Rotation paths and how fast each direction turns (degrees per step):
Each turn is a multiple of 5 degrees from 10 to 175, or 0.
Each row of a path follows its step; steps can be skipped.
path 1
step 0: [-10 -45  37  34  19  -5  18   1  -8  10  -1  21  -5 -15 -19  15  25 -28
 -14  25  15  -9  37   8 -23   2 -24  -2  16 -19   2  -2]
step 1: [ -4 -15   9 -15  -4 -30   4   3 -12   8   4 -16   7  30 -35  -2 -22 -34
 -18  39  -9  -3  18  -4 -38   5  -1 -31  18   3 -36   7]
step 2: [-17 -22  -6 -25  25  -7  -6 -24 -16 -15  24  -5  15 -10  35  17  17  -4
 -18  24  10  -1  20 -21 -19   4 -29  -2  38 -15 -40 -17]
step 3: [  8   9  13  -6  37  18  11  17 -35  -2 -22  25 -12 -11 -11  22  -6  -1
  -1  12   6 -11  23  -6 -19   1 -23 -34  29  -2 -31  40]
step 4: [-42 -20   0   1   1 -41  13  10   7 -26 -12  14   3 -32 -24  27 -24 -17
 -40   7   5   3  11   8  -7  10 -33  -8  25  -2 -17   9]
step 5: [-14 -13  -6  -7  -6 -16  13 -16 -19 -20 -19  -5   1  42 -15  18  16   7
   9   9   4 -23   9   2 -25   4 -54   0   3  19 -52   1]
step 6: [-11  -5  25 -40  20  13   9   4   1 -40 -17 -35  16 -19  -4  36   8  13
 -20  25  28   1  23 -19 -13  10 -11  -1 -11   1 -20  25]
step 7: [-16 -10   8 -33 -21  28  28   4 -31 -26 -29  22 -24  -9 -28  12  -9  12
 -18  10   1 -31   3  -8 -15  32 -15   4  32 -11  -3  -9]
step 8: [-61 -26  14   2  -9  15  11  10 -11 -12  10  -7   9  17  -2  26 -25 -17
   2  23  13 -33   1   9  11  11 -26  17   2   9 -11  39]
step 9: [ -7 -18   3 -30 -41   0   4  18 -15 -14   3 -35  -1  22  -8  36  10  45
 -17   9 -11  -3   6  24  -4 -11 -13 -10  26 -16 -26  21]
step 10: [-17 -27  45 -32   9   0  28  10 -23 -26 -28 -19   9   1  18  -8  -1  13
  13  -9  17 -15  14  -3  33   9 -22  -4   9 -42  -4   5]
step 11: [-30  30  30 -19 -41  -8  27  19  -3 -26  -8  11 -19  19  -4  21  -1 -12
  -7   4 -16 -37  20 -23   8 -16   8 -11  18  -6  -1  25]
Directions:
[-16  -5  -2  13  -7  -9   1   7   9  13   9  -2  -6   8 -13  -1  -4  -5
  -5  -3  -3  -3  -2   9  -9   1  -8   7  -1   7   3   4] : 95
[  8 -13  11  -8  -6 -10  -7   2   9   4 -11  -7  -6   6   2  -9   5  -1
  -7  -1   8  -4  -4 -13  -4 -11  -5  -2 -10  -1  -5  -4] : 80
[ -5   0 -11  -3 -11   8  -7   5   2 -13  -5 -14 -15   2  -7   4  -2  -1
  14  -3   9   1   1  -4   8   0  -7   6   1  -9   8   5] : 20
[  9 -13 -14   0   7  -3   5  13  -7  -6   2   3  -4  -1   7  -6  13  -3
  -2  -4 -10 -14   0   3   2  10  -6   9  -4  -3   1  -5] : 145
[ 9 -1  6  5  9 10 -1 10  2  9  1 -7 -5 -8 -4  8 16 18 -3 -2  5  7  6  7
 -9 -3 -2 -1 -2 -4  4 10] : 115
[  6   6  -3  -5   3  -3  -2  17   5  -8   3  -9   3  -1  -3   5  -7 -12
  -7   7  -7  -3   3  -1   3  -4  13  -6 -11   8  -1  17] : 145
